One vector is turned by the same rotation once a tick. Each row is the vector after some number of ticks, and that number follows the row.
The counts run from 0 to 832.
[-21.3 -12.3 -22.7  12.4   2.0 -20.6   9.0  25.2   3.1  36.0  -4.7  28.3
 -35.2 -16.2 -23.9  26.5  18.9  10.8  24.1  -6.0 -44.0   3.6  10.5   1.4
  34.2 -12.7  25.1  13.7   9.4  -7.5 -39.4 -10.8 -10.9  12.3  10.5  12.8
 -38.3  20.3 -22.0  10.1 -28.9  -0.1 -40.4  16.5]	148
[-44.5 -30.9 -32.2 -34.6  19.1   0.5  -6.0 -10.0  -5.0  -9.6   2.1   3.5
  26.5  -2.8   4.2 -29.3  -1.0   6.7 -38.5  11.3  -7.7   9.3  28.0   0.7
  12.5 -25.3 -11.6   7.1 -30.6 -15.7 -17.0 -22.5  15.3  13.6  -2.3 -11.1
  11.0  27.8 -45.1   0.5  23.1   1.7  -6.3  33.4]	551
[ 18.1   8.9 -21.7 -27.5 -25.0  -3.0 -23.5  -9.3 -25.8 -19.9 -22.0   6.6
  -6.4  21.2  11.0  19.4 -13.8  17.6 -35.4  33.7 -10.7 -42.6  10.9  34.8
  29.6  11.5 -19.0  43.8   6.2 -20.4  26.1 -12.8 -15.6 -17.0 -33.0   9.1
 -16.5   6.3   8.0  -9.5  -1.8   1.2 -34.1  44.6]	171
[-29.6   5.3 -22.0  29.5  28.5  -8.5 -28.2  10.6   1.3 -39.0  23.3  26.5
   0.6   7.6 -32.4 -16.4  19.7  -6.4  19.5  -5.8 -27.9 -22.1  -9.7  -3.9
  31.7 -16.2  17.4  14.9  12.9  27.7  -0.9  23.7  -1.8 -13.3  53.2   8.8
  12.2   5.0 -46.6 -15.1 -23.4  16.4 -14.0  26.3]	195
[ 14.1 -14.5  10.6 -47.3 -38.9 -11.6 -14.1   6.0 -25.3   6.6 -36.2  24.8
  12.7 -12.6  -6.8  -7.4  10.5  23.6 -18.4  -7.4   8.2   3.3   1.8  23.6
  22.8  20.8   7.2   8.8 -13.5  13.7   4.2   0.7 -28.0 -11.5 -15.6 -15.6
   2.1  -5.6 -27.6  -4.0  -9.9  52.2  24.7  26.4]	247
[-10.4  61.1 -10.2 -40.2   5.6  34.8   5.2 -14.0 -12.3  35.7 -16.4  -8.6
 -16.5  14.7   1.8 -25.0   3.2  14.3   9.9  23.9   7.2 -32.8  -9.3  -2.0
   3.2   1.2 -31.9 -34.4 -45.5  -3.0  24.0   1.0  25.1  18.7  -0.8 -10.5
  15.7   7.7 -18.9  -7.6   4.7  -8.0 -25.0  29.8]	291
[ -3.2  27.3 -43.4  16.6  21.9   1.4 -11.3 -34.2 -29.1  22.8   8.4  12.9
  31.5  15.6   7.9  14.7  -4.8 -16.5  17.7 -13.3   3.3 -37.2 -31.3 -20.1
  14.7  17.4  30.3  11.7 -15.5 -32.9  -3.5  10.2  21.4  -7.7 -40.4 -11.4
 -21.6  -3.7 -22.0 -19.6  -3.7  14.1   8.5  55.2]	415
[ 17.3  23.9  -8.0  -0.3 -13.8  49.9   8.1 -14.4 -27.6  -7.2   3.8  20.0
 -21.6   4.4 -11.8   2.7 -27.5   8.5 -18.6  26.3  18.4 -54.7  58.0 -10.2
   6.0   7.3  -3.1 -40.3   4.8 -13.0  30.7 -14.3  21.8  16.8  -7.1 -21.5
  -4.7  -6.6 -40.6   3.8   8.4   0.8 -11.9  15.0]	690
[ -9.6 -18.7  -9.5  -2.9 -56.4  18.5 -25.8  11.3 -13.3  -4.3  -2.7 -11.6
  32.9   7.4  38.3 -28.6  11.3  -9.0 -12.0  23.9   6.2 -12.0  20.0 -18.0
  -4.9  -1.3  11.4   1.9 -13.2   8.0   2.3 -58.6  13.3   0.0 -49.0 -32.9
 -37.6  -3.7 -30.4   8.4  29.8  -8.1 -30.2  38.6]	52
[-25.0  31.4   9.3  -5.1  20.2  14.1 -20.7  41.4  -2.6  22.6  12.8  23.9
  -0.6   4.7 -14.4  12.8 -20.4   7.3  22.3 -17.8  20.1  12.0 -17.9 -47.1
  23.1  17.0  -9.7  -4.0   2.3  11.3   0.4  35.8  15.0 -24.6   9.1   5.7
   8.2 -13.2 -39.6  -8.4  -1.9  29.5 -16.5  43.6]	712
[ -4.1 -20.4 -15.9 -51.2 -19.6   1.0  18.6 -33.4 -28.6  52.6  -9.6  19.2
  -0.8 -15.2 -16.9 -13.0  10.0  11.1  23.9  31.4 -15.0 -22.9  12.6 -12.1
  -8.7  -0.5   8.4  -7.1 -12.8  47.8   6.0  14.0 -13.2  18.0  -2.7  13.6
  25.4 -10.9 -16.0   1.6  -7.9  19.6   9.5  47.8]	580
[-30.9 -25.8 -16.6  -0.6   9.8 -23.7 -15.5  38.2  15.2  12.2 -14.0 -11.6
 -27.5 -19.5 -22.4  10.2  26.1   7.5  14.3   9.3 -41.4  26.4  23.4  -4.8
  35.9 -24.7   8.6 -15.2 -14.9  -5.6 -37.6  -1.4  -0.5   5.2  15.1 -25.2
   5.2  55.6 -31.7  -4.5 -14.0 -15.1 -29.8  11.4]	724
[ -6.2  18.6 -22.5  -7.5  -7.8  31.3  -2.7  41.5  30.5  26.6   8.1   1.4
 -40.3  15.1 -26.0  16.9 -15.9  16.8 -33.6   8.0 -26.8   9.7 -17.7 -18.3
  13.3 -23.7  -0.6 -67.7 -14.3  -3.5  -6.0 -13.8  13.7  -1.6 -18.4 -13.2
 -10.5  60.0 -21.6  33.6  -0.1   9.4 -12.0   3.5]	792
[-30.0  30.4  -0.7 -38.3  -7.2   0.6 -21.7 -28.6 -20.6 -17.8 -13.5   4.8
  10.7  -4.3  -4.2 -17.6   9.4  -0.5  18.9  29.3   2.4 -23.6  -0.3 -21.2
 -12.5  30.5  10.0 -19.9 -18.5 -24.2   4.7   0.1   2.5  35.9  16.0 -18.0
  -4.1   0.2 -39.5 -52.9  26.5 -23.6 -38.7  25.1]	298
[ -3.3  11.5 -26.6 -24.3 -16.7  -7.5 -29.8  35.4 -31.4   4.8  16.2  32.9
  -6.3 -45.1  -9.5 -23.3   5.5   1.5  13.7 -25.4  33.2 -12.8  24.0  10.1
  30.2  12.3 -12.2 -12.5  -1.2  18.5 -12.9 -25.8 -34.2 -18.3  18.8   0.9
 -24.3  -8.5 -58.2  24.9  25.7  33.7   7.2  -1.1]	255
[ -0.2  16.5  -1.2  15.8 -31.5 -16.0 -24.7  24.0 -16.9  -0.4  -8.3  27.4
  -3.6  11.5  27.5  -6.6  16.6   8.2  -4.3  -4.5  -6.7 -36.2  -7.8  28.2
  15.8  53.7  31.0  39.7  14.1  -4.7  24.6  18.2  15.0 -13.7 -24.9 -31.9
 -23.7  -8.3   0.0   3.9 -30.3  39.5 -10.2  27.9]	241
[-13.3  36.0   5.5 -43.0   5.7   5.7 -27.1  20.3 -19.2  18.5  -1.9  36.4
  -0.4  -6.7 -19.4  11.1  -2.3 -15.8  20.6   2.3  20.7  13.3 -16.1 -12.7
  29.5  38.7 -19.2  19.7   0.5  12.9   5.8  30.3   0.2 -17.0  12.9  34.2
  29.2 -24.6 -24.4 -36.3  22.8  14.4 -31.2  54.6]	711
[  0.6  23.2 -35.4  15.8  13.6  -3.0  14.2   4.8  12.4  11.7 -18.2  15.4
  17.9  31.0   1.4  50.0  -8.3   6.0 -19.0  27.1  -8.8 -41.3 -26.1  27.4
  37.9  -5.4  -7.8  21.3  -0.2   5.0  28.2   0.5 -15.8 -13.7   8.2  34.1
  -7.1   7.4 -10.3 -23.8 -24.9  18.7  -2.3  35.6]	351
[ 20.9   3.5   7.4 -21.7 -15.5  28.7 -22.9  10.1  -1.0  14.7   2.1  -8.2
  11.9 -18.7  -6.0 -17.6   7.3  -0.4 -17.8 -19.2   9.3  40.5  13.8 -40.2
  -7.7   5.9 -45.6  -2.6 -21.1  13.0  10.7 -20.1 -12.1 -18.9 -21.5  -7.0
  13.1  -1.3 -14.9 -27.2  15.8  14.9 -34.1  81.3]	385
[-14.0 -38.9 -28.7 -21.2  -8.8  -1.4   1.1   0.9   1.6   5.1   8.2  17.9
 -58.8 -14.6 -21.7  -5.3   3.5   3.6   2.5  34.1 -31.9 -32.1  23.9   3.4
   4.2 -12.1  16.2 -13.2  25.4  28.1 -14.5  -4.4 -21.7   6.4  -5.0   9.7
  -0.7  42.7 -10.6  49.2 -14.5  -1.1  -3.8  21.3]	333
[ 30.6  -2.8 -18.7 -29.2 -12.7 -29.9  10.4  14.1 -10.0  20.6  -2.2   6.4
 -26.1 -14.4  -8.7  -5.2   2.1  22.4  -4.7  46.2 -36.7 -38.7   4.0   7.1
  26.9  20.6 -23.8  -4.0  -5.7  36.3  29.4  14.9 -46.8  -0.2  10.4  38.9
   3.2  14.8  -7.4 -15.5  -7.0   7.3   2.2  26.8]	0
[-12.4  34.4  -8.2 -14.7  -4.7  24.6  13.9   3.0  -1.2  34.8  -1.1   1.8
 -10.8  25.8  -3.2 -13.9 -15.5  11.4  -6.2  31.7   2.3 -39.0   1.4 -25.9
  -3.3  -3.1 -10.4 -71.1 -41.1   5.4  20.9   9.5  30.7   1.3  -8.3 -25.2
   3.9  50.6 -41.2  -8.2 -17.0  -4.0   8.7  20.8]	292
[ 19.8 -22.2  15.0   0.1 -52.1  18.8  -6.4  12.8  11.8   4.0 -15.0  -1.6
 -10.6   5.9  23.3 -16.7  -2.5  28.2 -51.9  -8.9 -10.0  18.8  25.8   9.6
 -10.0   6.6  -4.6  -1.4 -17.2  12.7  25.5 -23.8  -6.4   8.2 -34.6 -19.8
 -10.8   5.1 -18.0  -6.9  24.7   7.9 -18.0  54.6]	566
[ 22.8  35.9  -7.5  11.4  30.2  27.8   3.7  30.7   0.3  20.1  -5.0  30.9
 -48.1  17.5  -8.7  12.4 -27.3  -1.1 -22.5   0.6  22.6   1.9   9.5   7.5
  17.6  51.0 -21.4   0.1  13.2 -33.8  52.6  -7.7  29.9   2.2  -4.3   6.2
   0.8 -16.0  -2.6 -16.5   3.0   2.9 -65.7  38.6]	103
[-11.5 -40.3  16.8 -19.5 -24.0  15.6  14.3 -13.9  18.9   1.0   0.1  14.9
  23.3  18.7  18.6   1.3  -1.9  -0.4   9.7  29.9  10.9 -19.7  15.6 -12.9
 -27.3   5.7   7.0  -9.7  -5.7  41.1  14.7  -0.5  -5.4 -10.0  -6.8   6.1
   8.1 -23.2 -14.5 -18.8 -27.4  16.4 -18.9  81.8]	58
[  2.9  20.8 -22.6 -17.5 -10.5   5.2  -0.6  16.2  -0.7  10.2 -22.1   0.7
  18.1  10.4  31.0  30.8   9.5  -9.1  -8.4  24.2  35.5 -20.9  -7.5  43.2
  32.4   5.9  -9.0  21.4  -0.7  -9.9  43.4 -21.5   7.7 -43.1 -25.2  -3.0
 -17.3 -19.9 -22.2  27.4  19.0  -2.3  -5.8  58.2]	349
[ -6.2  12.3  -8.0 -43.6   0.2  -9.9  14.7 -10.7  12.9 -12.2 -15.8  16.2
 -25.2  14.6  -8.5   8.3  -8.7  19.8 -27.5   7.7  10.4 -15.5  -0.2  15.1
   2.4   3.0  -7.0 -62.9 -22.3 -11.9  -5.1  14.6  10.8   7.0  52.3 -24.6
   1.5  18.9 -69.1 -40.3 -28.7  17.8   7.4  18.5]	362
[  7.7 -13.5 -31.0  13.5 -10.3  16.7 -21.9 -27.0 -12.7  -6.4   0.7  23.6
  17.4  -3.4 -57.7   8.2  24.1  -3.7  21.6  17.4   1.1 -25.1   9.0 -35.2
  -5.0  -7.9  28.2 -25.4  -4.6   8.8  -9.5   8.7  -8.8   3.3   2.8 -32.0
   0.1 -17.3 -55.9 -10.8 -33.7  30.3  31.4  26.1]	767
[ 10.7  48.0 -28.3  -7.6  -0.6   8.3  24.8 -29.7 -13.3  25.6 -38.7  15.7
   7.0  38.0   5.2  20.0  -3.6   6.9  -4.3  25.2   1.5 -14.7 -21.4  25.0
  26.8  17.8 -22.1  26.1  -7.7 -15.7  40.0  17.5  -9.5  -7.6  -7.5  26.6
  13.0 -11.7 -19.6 -35.5   2.4   0.2  -0.9  59.7]	352
[-13.4 -15.3 -39.9  26.7 -16.2 -14.9   9.3  -6.1   1.8  17.1  -3.7   2.8
  33.2  15.6  27.9   1.1  14.9   4.6   6.5  18.1 -26.2 -35.0 -28.4   2.8
  28.6  -0.4  37.8  -0.5  11.3 -14.1  -1.5   7.9  10.7  -1.9 -25.8 -21.6
 -36.8  31.2 -23.3   6.8   4.7  -2.8  28.3  41.2]	412
[-15.0  18.8   8.7 -21.5 -14.0   2.3  14.4 -11.3 -19.5  25.8 -30.5  24.9
 -29.0 -14.5 -12.9  -5.9  26.9  22.5  50.1   5.7  -0.8  -5.5  13.3 -10.5
  11.1   7.8   8.9  -3.8 -25.5  14.1 -11.3  27.4 -13.6   8.8  34.5  24.3
  13.0  -1.9 -35.4 -22.6 -15.9  -7.7 -22.3  42.3]	649
[  1.3  19.2 -35.0  34.3  21.9  10.3  -0.5   8.4  18.2  -7.0  24.3  19.6
   6.5   5.1 -28.6  16.4   9.9 -14.7   4.0 -19.9 -12.7   3.5 -28.6 -26.1
   0.8  13.3  10.1 -10.9  24.6  10.6   2.3  43.0  -6.4 -10.6  16.3  13.2
 -20.3 -25.8 -43.2 -14.8   4.7  21.1  25.5  58.8]	774
[ -4.1  -1.0  15.4   0.9 -29.9 -56.5  -8.8  40.0  18.7 -10.4 -12.5   5.9
   5.8  12.9  43.0   8.6   1.6  23.6  -9.9  14.0 -30.9 -18.5  -0.5   9.8
  29.0  32.6  40.1  -1.3   1.7   5.8  20.5  39.7   8.8  -3.5  13.3  -3.1
  -9.2  32.6 -25.1 -51.2 -24.5  20.9  -5.5  26.3]	818
[-30.8   1.8  -6.0 -13.5   5.6   0.9 -22.5  17.9 -23.5 -17.7  -4.0  27.8
  18.6 -13.3 -23.1 -33.0  30.0 -17.4   9.2   7.8  13.3  -1.4  26.5  17.1
  40.8  -9.6  11.7  20.1  22.4  16.4   2.3  10.0   0.4 -25.5  29.2  -8.6
  14.3 -14.1 -57.6   9.6  33.1  -2.1  -8.4  25.1]	193
[-10.3   6.1   1.8  -9.3 -15.0  -9.5 -16.1  16.0  14.5 -22.1   9.5  12.2
 -11.4  30.6   3.9  71.7   3.7   2.8  -2.9   6.8   4.1 -23.9   5.0   0.4
  48.2 -11.2  34.9 -13.7  21.0  -2.9  -0.4  28.5  -2.5 -47.4  -6.3  -1.5
   4.6  11.2 -35.8   7.6 -13.2   5.5   6.9  40.2]	528
[-16.0 -50.0 -42.2  -5.2  37.8  11.7  14.5   1.8  43.5  -3.3  -1.7  24.6
  12.5  22.1 -29.9  10.4  15.5 -26.5 -15.9  -2.3  -0.6  16.6 -15.6  -6.7
   2.2  -2.5  -2.6 -27.3  11.8 -16.8   4.8  -5.5 -34.1  -5.6 -17.2 -16.6
 -18.3  48.5 -29.3  21.9  -2.3   7.8  31.4  45.8]	90
[ 17.0  -3.7  -8.5  -0.9 -20.3   9.2  21.5   1.6  37.6  26.8   1.6   7.6
   0.7  28.1  15.0 -14.6  -6.9   5.9 -34.8  -9.6   3.9 -25.8  11.8  17.6
  -8.7  28.3  11.7 -40.2  -1.1   9.9  34.9  -3.0   6.2 -16.8 -35.2  -8.8
 -34.8  41.5   4.3 -14.8 -24.3  16.7   9.3  61.8]	745
[-17.2 -18.6 -17.4 -14.7  21.0 -37.7  -0.1  -3.6  -0.1  -4.3 -24.3  26.2
  30.9  26.4   1.8  12.6 -12.4 -15.1   0.7   0.2  13.9 -32.0   9.1  41.8
  40.3  18.8  12.2  39.8  13.0 -22.6  -3.5  15.2 -24.7 -33.0 -15.6   9.1
 -17.3  31.1 -14.8 -22.7 -37.5  18.9   4.4  34.2]	420
[  8.9  21.6  -2.3  -5.4 -13.2  34.1 -12.3  -7.1 -12.7 -23.5   4.9  26.7
 -10.4  29.1 -14.3 -13.1  23.1  -9.3   2.1  27.7  16.8 -27.7 -20.4  -9.5
 -20.2  10.8   8.3 -26.0  11.3  20.8  38.2   4.8   6.5  14.0  23.7 -43.9
 -12.3 -43.3 -27.9  18.7  11.1  -6.2  -3.9  37.2]	697
[  1.0 -33.3   7.7 -25.5 -43.5 -13.3  -5.3   4.0   0.9  15.2 -40.1  29.3
  12.5  10.3  -6.8   1.2  -5.6  36.0 -36.2 -11.0  -8.3  -6.0 -10.6   3.4
   8.7  14.5  19.2 -15.0  -4.7  21.6   2.4  18.0 -24.9  -4.3 -20.6 -20.7
  -3.2   4.4 -18.4 -15.2 -34.4  47.6  39.9  27.8]	246
[-43.6  -1.7 -39.4  19.6  -9.5  15.7 -18.3  17.8  -6.9 -16.1   0.1  33.3
 -23.3  -3.7 -31.5  33.1  12.4  -3.8  12.3  22.4  25.0 -27.0   5.8   0.1
  22.0  -2.3  20.5 -20.5  17.4  -1.4   8.1  15.0  12.6 -21.8   9.9 -31.3
  -5.4  -6.8 -43.3  44.0  20.7   3.0  30.4   9.9]	13
[  0.4  52.9   6.1  17.2 -11.8  10.6  -3.9  22.0 -12.5  16.9 -25.5  19.4
   1.5   9.7   2.6   9.2  -2.7  15.2  -5.3  -8.9  25.0 -45.2  13.6  33.7
  58.8  -1.7  -9.9 -22.1 -11.9 -23.6  23.5   8.6  13.1 -34.3  -0.5 -29.7
 -11.0  28.9 -48.7 -16.7 -12.7  20.4  11.6  -7.8]	357
[ -4.0   4.7 -16.2  -6.7 -18.1 -16.5 -30.7   7.5   4.4  10.3 -12.5  13.9
 -17.9 -33.2 -16.2  40.9  -0.4  35.2   1.9 -14.4 -49.5  26.1 -13.2 -25.3
  28.1  -8.8 -10.0  15.3 -20.8  -5.8 -37.5  12.3  -7.6   0.8  -0.2  19.0
  -4.4  13.6 -20.0 -34.2 -12.3  29.5 -22.2  34.9]	141
[ -1.6  24.4 -37.2 -14.1   9.9 -21.8 -10.3 -30.2 -32.5  16.5  -4.6   5.5
  39.8   2.3   6.8  -8.7  21.7 -13.7  12.5  13.2   0.5 -21.4 -26.5   9.6
  25.4  23.1  12.2  36.3  -1.9 -30.1   3.1  12.6   6.7   5.7 -28.8 -12.7
  -9.4  -8.8  -9.0 -15.3  25.8   0.7   2.4  62.7]	414
